Each row has a name. Each question is about the rows just above it.

[ 87 138 127 106  85 111 128 114  66 141 123 128 208 132 141]  K926
[ 87 138 127 106  85 111 128 114  66 141 123 128 208 135  96]  K463
[186 116 132 155 112 176 123 105 159 112 129 123 137  92 124]  K277
[ 87 138 127 106  85 111 128 114 148 141 123 128 208 135  96]  K793
How many entries does [ 87 138 127 106  85 111 128 114  66 141 123 128 208 135  96] have?
15
Count the entries of [186 116 132 155 112 176 123 105 159 112]:
10
Number of entries in [ 87 138]:
2

[153 126 144 124 120 101 136 162 144 150 115  87 106 172 127 138 110 128
 125 117  78  91  87  97 160 143 103  82] : K145
[132 143 149 145 119 166 155 124 162 144 124 127 173 162  99  81 116 141
 113 134 154 134 103 137  75 114 134 176] : K657
[110  97 139 159 144  76 140 151 154 134 143 100  84  80 150  89  92  99
 142 139 127 112 122 106 146 120 128  93] : K470
[159 139 142 104 185  78 143 104 125 128 141 148 137  92 100 134 160  72
 111 123 126 135 159 128 104 123 156 137] : K882
[164 136 142 140 135 119 127 111 114 150 172 128 123 103 147 148 151  90
  99 149 159 170 111 160  87 138 140 180] : K732
[127 126  77 111 128 101 115 120 103 104 202 102  87 115 148 152 144 121
 114 174  93 133 138 123 146 123 137 134] : K858
[110 121 117 130  96 166 122 153 140 119 109  97 129 189 111 106  99 173
 136 115 102  97 106 101 165 122 111  95] : K863
[ 98  94 115 130 137  88 150 137 142 113 158  97 101  71 138  78 107 116
 131 153 115 113 146  97 145 111 152 111] : K939
[120  94 147 140 123 121 167 137 150 141 144  93 137  82 130  52 108 111
 101 148 141 121 131 113 112 109 156 156] : K281
[165 131 156 103 155  57 171 133 148 148 130 113 133 111 127 139 147  97
 108 147  80 109 124 100 108 136 138 128] : K620
[185 145 173 125 151 123 119 132 135 163  92 132 133 175  93 152 133  90
 107  81 124 117 100 133 130 147 115 108] : K467
Number of entries in [110 121 117]:
3
How many entries does [ 98  94 115 130 137  88 150 137 142 113 158  97 101  71 138  78 107 116
 131] have?
19
Number of entries in [165 131 156 103 155  57 171 133 148 148 130 113 133 111 127 139 147  97
 108 147  80 109 124 100 108 136 138 128]:
28
Number of entries in [110  97 139 159 144  76 140 151 154 134 143 100  84  80 150  89  92  99
 142]:
19
Number of entries in [127 126  77 111 128 101 115 120 103 104 202 102  87 115 148 152 144 121
 114 174  93 133]:
22
How many entries does [120  94 147 140 123 121 167 137 150 141 144  93 137] have?
13
How many entries does [165 131 156 103 155  57 171 133 148 148 130 113 133 111 127] have?
15

[120 139 126 135] : K991
[139 112 130 119] : K385
[107 161 126 146] : K908
[127 130 127 128] : K254
[ 75 215 124 171] : K614
[133 121 129 124] : K837
How many entries does [139 112] have?
2
How many entries does [107 161] have?
2

[111 158  52 114 124 117  79  99 146 117 150 129 132 143]  K592
[111 158  52 114 124 117  79  99 146 117 154 137 147 145]  K548
[112 152 143 116 116 125 166 119 119 128 114 116  75 143]  K785
[115 106  80 112 127  86 209 121 138 138 103 129 123 110]  K369
Number of entries in [111 158  52 114 124 117  79]:
7
Count the entries of [115 106  80 112 127  86 209 121 138 138 103 129 123 110]:
14
Count the entries of [111 158  52 114 124 117  79  99 146 117]:
10
Count the entries of [112 152 143]:
3

[137 137 136  50 136 101  67 126  93 129 133 176  99 101 165  97 138 106
  99 128 167 116 129  73 120 118  98 138 126 123  79  98 168  80 123 164
  72 120 141 108 107 110  87 130 117 154 132 102 121 151]  K180
[135 138 134 103 138 121 109  99 125 120 134 193 130 123 182 116 131 122
 125 137 202 118 113 120 115 113 123 142 134 114 113 112 199 115 119 169
 110 113 141 120 124  97 121 121 113 164 117 124 114 166]  K436
[121 118 110 107 121 120 110 114 131 114 110 164 126 124 159 118 109 122
 132 109 170 111 101 114 107  94 126 113 115 110 110 117 173 113 114 158
 118 101 114 131 132 102 118 118 114 146 121 129 108 147]  K422
[125 124 113  53 115  95  46 128 126 126 119 146 121 118 139  90 120  90
 124 125 151 156 145  80 120 157 129 111 129 126  74  98 141  76 149 145
  60 151 117 131 131 127  90 124 121 131 129 125 145 137]  K189
[129 128 132 106 137 123 111 149 139 130 123  82 136 135  89 116 133 129
 138 128  82 145 143 116 149 140 133 125 124 151 114 125  88 120 139  96
 116 133 125 139 131 153 123 138 150 114 139 130 135 116]  K754
[143 139 142 123 149 126 134 136 141 130 140 131 145 129 127 132 140 127
 136 140 135 137 140 128 138 137 133 141 147 131 129 129 133 137 143 129
 135 139 138 139 123 139 125 143 127 129 133 139 145 125]  K420
[127 128 126  84 114 106  89 160 108 143 130 141 122 125 136 107 127 109
 110 126 140  76  79  92 149  67 117 135 131 143 110 114 140 110  88 139
  95  82 136 122 115 156 108 135 148 132 143 118  85 130]  K981
[120 119 105 117 112 117 112  66 143 105 116 151 148 139 139 122 109 120
 140 114 156 136 138 122  88 148 139 114 125  82 120 125 151 124 135 138
 119 138 113 136 135  65 123 102  94 141 109 139 132 139]  K511
Number of entries in [143 139 142 123 149 126 134]:
7
Number of entries in [129 128 132 106 137 123 111 149 139 130]:
10
How many entries does [120 119 105 117 112 117 112  66 143 105 116 151 148 139 139 122 109 120
 140 114 156 136 138 122  88 148 139 114 125  82 120 125 151 124 135 138
 119 138 113 136 135  65 123 102  94 141 109 139 132 139] have?
50
Number of entries in [129 128 132 106 137 123 111 149 139 130 123  82 136 135  89 116 133 129
 138 128  82 145 143 116 149 140 133 125 124 151 114 125  88 120 139  96
 116]:
37
How many entries does [125 124 113  53 115  95  46 128 126 126 119 146 121 118 139  90 120  90
 124 125 151 156 145  80 120 157 129 111 129 126] have?
30
Count the entries of [129 128 132 106 137 123 111 149 139 130 123  82 136 135  89 116 133 129
 138 128  82 145 143 116 149 140]:
26

[122 140 120 104 117] -> K45
[150  84 154  93 200] -> K669
[122 140 120 133 117] -> K648
[152  75 156  76 229] -> K78
[105 179 101 180  28] -> K770
Count the entries of [122 140 120 104 117]:
5
How many entries does [122] have?
1
Count the entries of [152  75 156]:
3
How many entries does [105 179 101] have?
3

[109 123 122 144 139 114 128 101 123 139 111 114 115 130 114 122 121 135
 143 115 119 136 128 143 128 120 117 132 108 136 116 119 123 127 139 207
 134 123 135 121 116 129 136 139 132 128] : K49
[123 125 133 134 115 130 125 155 121 139  93 118 120  99 102 130 145  96
 132 121 147 136 122 138 118 146 160  70 134 133 137 119 133 127 121 121
 145 134  99 128 126 126 135 107 127 118] : K927
[136 132 124 175 125 141 124 145 135 152 104 133 137 159 145 111 134 112
  99 114 148 141 139 141 137 124  94 140 118 148 103 126 128 123 136 109
 100 119 130 131 123 108 134 110 133 128] : K848
[137 122 120 113  89 125 131 123 130 135 124 115 102 118 139 139 136 114
 106 137 114 129 128 153 124 140 143  99 142 133 136 141 122 136 120 110
 141 123 132 122 122 131 130 138 113 120] : K179
[126 125 122 148 153 132 126  97 151 153 123 134 144 118  66 124 118 164
 174 114 110 124 138 137 136 156 113 143 132 123 192 140 137 134 151 109
  81 135 150 118 144 144 134  84 130 124] : K445
[135 139 146 120 114 112 127 113 120 136 136 123 144 118 128 124 137  86
 141 110 144 126 118 130 136 130 139 161 124 111 130 130 125 122  86 122
 105 124 159 120 135 141 136 121 131 126] : K11
[148 139 133 136 116 126 130 106 126 135 107 131 116 115 134 118 122 142
  85 133 133 127  93 124 127 122  91  92 136 126 192 139 121 138 130 132
 162 148 116 122 161 143 131 159 157 142] : K47
[109 123 122 144 139 114 128 101 123 139 111 114 115 130 114 122 121 135
 143 115 119 136 128 143 128 120 117 132 108 136 116 119 123 127 139 207
 134 132 135 121 116 129 136 139 132 128] : K763
[135 139 146 120 114 112 127 113 120 136 136 123 144 118 128 124 137  86
 141 110 144 126 118 130 136 130 139 161 124 111 130 130 125 122  86 122
 105 124 159 120 135 100 141 133 149 119] : K777
[126 129 129 131 112 113 134 126 130 126 103 107 161 134 115 127 135 139
  79 153 140 109 123 114 146 152 136 163 122 135 105 112 132 143 156  87
 185 114 120 126 151 127 124 134 121 111] : K828
Number of entries in [135 139 146 120 114 112 127 113 120 136 136 123 144 118 128 124 137  86
 141 110 144 126 118 130 136 130 139 161 124 111 130 130]:
32
How many entries does [135 139 146 120 114 112 127 113 120 136 136 123 144 118 128 124 137  86
 141 110 144 126 118 130 136 130 139 161 124 111 130 130 125 122  86 122
 105 124 159 120 135 141 136 121 131 126] have?
46
How many entries does [123 125 133 134 115 130 125 155 121 139  93 118 120  99 102 130 145  96
 132 121 147 136 122 138 118 146 160] have?
27

[136  91  83 186 200 149  82 157  59  57 162  74 130  61] = K557
[211  74 183  61  93  48 191 173 132 156 170 190  69  53] = K373
[121  95 165 157 154 107 199 100  78  82 174 126  93 203] = K59
[ 93  89 119 210 130 108 188  62  56 203 174  79 160 148] = K988
[149  79 123  93 163  65  87 175  96  55 131 175 145  57] = K208
[149  79 166  93 163  65  87 175  96  55 131 175 145  57] = K202
[211  74 183  61  93  48 191 173 132 156 128 201 204 207] = K4
[111 198  89 156 122 129 210 117 139  84 118 135 176 173] = K871
[180 122 203 123  49  88 116 196  82 169  70 203 176 111] = K269
[154 167  60 147 171  89  66  78 192 199 159  83 185 139] = K221
Number of entries in [154 167  60 147 171  89  66  78 192 199 159  83]:
12
Number of entries in [149  79 123  93 163  65  87 175  96  55 131 175 145  57]:
14
Count the entries of [149  79 123  93 163  65  87 175  96  55 131 175 145]:
13
Count the entries of [136  91  83 186 200 149  82 157]:
8
How many entries does [121  95 165 157 154 107 199 100  78  82 174 126  93] have?
13
Number of entries in [154 167  60]:
3
How many entries does [136  91  83 186 200 149  82 157  59  57 162] have?
11

[ 85 103 155 144 134 118 108 107 134  96 112  98 115 105 120 161 127 150
  76 153  83 125 136 154  94 109  54 117 110  81 155 138 125 162 116] -> K633
[131 140  73 136 131 148  92  48 115 144 105 150 148 108 163 116 149 109
  73 125  78 153  74 142 134 100 170 166  74  84  99 130 120 110 155] -> K659
[125 162 161 106 160 144 151  65 105 163 153 182  83 135  48  71 100  86
 162 136  94 118 128 103 144 164 105 115 125 158 155 105 123 140  88] -> K850
[115 128  87 132 143 162  93  70 111 123  85 146 161 110 145 138 170 122
  46  99  72 165  93 150 116 132 164 135  66  78  91 148 109 102 157] -> K924
[119 155 140 108 165 142 129  85 114 145 135 192  84 123  46  81  84  97
 137 154  85 141 117 115 101 135  96  95 105 148 189 114 117 151  91] -> K842
[ 87 182 113 118 149  96 186 121 153 206 125 115 100 142 136 140 153 123
 166 127 114 124 179 127 117 101 128 159 190 174  92  82 127 141  86] -> K965
[116 164 148 113 163 158 131  78 118 158 117 181 108 136  30  70  90  78
 135 157  83 138 104 116 109 144  88 132 126 176 191 111 132 127  80] -> K575
[ 87 182 113 118 149  96 186 121 153 206 125 115 100 142 136 140 153 123
 189 127 114 124 179 127 117 101 128 159 190 162  92  82 127 141  86] -> K983
Number of entries in [ 87 182 113 118 149  96 186 121 153 206 125 115 100 142 136 140 153 123
 166 127 114 124]:
22
Number of entries in [119 155 140 108]:
4
Number of entries in [ 85 103 155 144]:
4
Number of entries in [ 87 182 113 118 149  96 186 121 153 206]:
10

[ 93 123 167 180 154  92 129  60 188 145 111 116 110 156 132 129  71 122] : K147
[162 123 125 180  90 162 130 130 140  42 125 174 112 105 128 118 104 144] : K236
[176 189  99 180 135 154 125  38 143 145 110 116 110 132 128  95 109 122] : K181
[ 93 123 167  92 187  90 124 111 143 222 125 106 110 167 146 129 148 100] : K977
[ 93 120 167  76 158  55 129 111 144 186 126  92 110 187 135 129 156 100] : K478
[161 123  85 180 102 178 130 117 138  69 125 167 147 108 128 129 109 153] : K912
[147 165  80 100 147 117 129 111 132 186 135  97 110 132 132  92 202 104] : K949
[ 87 108 167 180 164  92 129  41 180 145 107 106 110 156 132 140  66 122] : K226
[ 92  84 174  81 147  92 129 200 131 129 144 125 141 156 132 141 130 122] : K836
[ 93 108 167 180 147  92 122  70 208 155 123 112 100 156 132 160  84 122] : K65
[140 128  88  79  81 161 129 185  80 124 144 116 144 112 132  84 190 122] : K337
[ 93 123 167 193 163  92 131  53 172 145 114 116 110 156 132 162  89 122] : K156
How many entries does [162 123 125 180  90 162 130 130 140  42 125 174] have?
12
Number of entries in [176 189  99 180 135 154 125  38 143 145 110]:
11

[129 115 145 178 142 137 156 151 125 117 135 141 166 106 130 165 139 150
 116 130] -> K768
[ 61 148 141 128  85  71 123  93 178 127 136  84  62 102 110 204 123  88
 126 135] -> K291
[ 91 151  65  74 104  99 138 113 143 151 115  95 195 119  97 122  91 126
  68 108] -> K308
[129 115 145 178 142 137 156 151 125 117 135 141 166 186 112 146  93 156
 152 127] -> K671
[133 113  76 103 139 132 103 135 144 131  76 133 195 224 136 156  96 223
  59 145] -> K15
Number of entries in [129 115 145 178 142 137]:
6
Number of entries in [129 115 145 178 142 137 156 151 125 117 135 141 166 106 130 165 139 150
 116 130]:
20
Count the entries of [ 91 151  65  74 104  99 138 113 143 151 115  95 195 119  97 122]:
16
Number of entries in [ 91 151  65  74 104  99 138 113 143 151 115  95 195 119  97 122  91 126
  68 108]:
20

[130 109 126 111 119 143 111 154 129 115 205 181 211] -> K310
[132 144 198 131 145 100 128 119 127  70 110 114 160] -> K951
[126 194 169 120 152 160 154  67 139 171 122 178 103] -> K338
[115 197 138 150 104 114 123  98 158 118 151  93 126] -> K271
[142 197 159 106  41 163 124  93 145 100 162 159 109] -> K136
[151 131 126 118 114 187 140 123 155 182 151  81 117] -> K288
How many entries does [130 109 126 111 119 143 111 154 129 115 205 181 211] have?
13
How many entries does [115 197 138 150 104 114 123  98] have?
8
How many entries does [151 131 126 118 114 187 140 123 155 182 151] have?
11
How many entries does [151 131 126 118 114 187 140 123] have?
8
Number of entries in [151 131 126 118 114 187]:
6
Number of entries in [151 131 126 118 114 187 140 123 155 182 151  81 117]:
13

[124 116  50  82 103 179 187 165 134 116] -> K411
[ 99 161  93 154 107 147 125 103 158  98] -> K551
[140 188  42 102  92 169 141 119 155  98] -> K649
[142 201  50 119  86 123 113  92 160 101] -> K904
[159  56 140 116 197 143  73 119 116  81] -> K774
[122  68 145 127 209 156 109  98 137  64] -> K708
[164  97 142 110 171 136  34 121  95  83] -> K779
[128 187  67 138  90  65  97  87 163 114] -> K954
[ 99 161  93 154 107  26 102 119 164 133] -> K41
[100 159 156 162 140 113 112 233 135 164] -> K264
Count the entries of [100 159 156 162 140 113]:
6
Number of entries in [100 159 156 162 140 113 112]:
7
Number of entries in [ 99 161  93 154 107 147 125 103 158]:
9
Number of entries in [122  68 145 127 209]:
5
Count the entries of [ 99 161  93 154 107]:
5
How many entries does [ 99 161  93 154 107 147 125 103 158  98] have?
10

[128 114 103 160  94 129 160 154 148 125 129 124 172 114 166  95 157 170
 134  97  97 120 110 118 142 159 128 147 153 154 100 155 137 132 133 130
 163 103 107 163 131 122  97 130 132 133] : K464
[103 131 146  80 169 176 135 164  31 118 185  52 159  97  82 122  83 129
 150 119  87 149 101 106 146 114  96 151 182 104  96 177  65  99  67 183
 174 135 128 159 155 137 100 205 136 150] : K723
[106 164 179 121 117 136 163 125  99 128  94 190 151 143 101  99 169 131
 131 101 128 122 125 121 164 179 142 105 132 171  90 160  77 128 142 128
 121 102 159 114 111 167 152 127 166  74] : K27
[ 91 101 145 143 131 128 159 134 132 154  89 148 147 138 125  99 123 112
 177 143 170 130 132  99 162 148 115 124  87 158 112 121 207  79 177 126
 135  98 112 138 148 112  72 139 142 100] : K975
[163 150 126 165  40 109 128 148 164 192  73 120 122 129 151 103 186 179
 162  59 145 112 152  67 183 154  97 114 175 207  45 173 117 135 106  84
 157  61 145 165 188  82 142  93 187 126] : K441
[ 74  99  62 144  99 125 129 104 117  50 120 106 183 184 123  96 141 135
 151 213 100  73 119 217 198 165  88 108 193 112 145 111 195 104  95  56
  97 164 130  83 131 122 140 167 186 171] : K351
Number of entries in [128 114 103 160  94 129 160 154 148 125 129 124 172]:
13
How many entries does [106 164 179 121 117 136 163 125  99 128  94 190 151 143 101  99 169 131
 131 101 128 122 125 121 164 179 142 105 132 171  90 160  77 128 142 128
 121 102 159 114 111 167 152 127 166] have?
45
Number of entries in [106 164 179 121 117 136 163 125  99 128  94 190 151 143 101  99 169 131
 131 101 128 122 125 121 164]:
25
Count the entries of [ 74  99  62 144  99 125 129 104 117  50 120 106]:
12

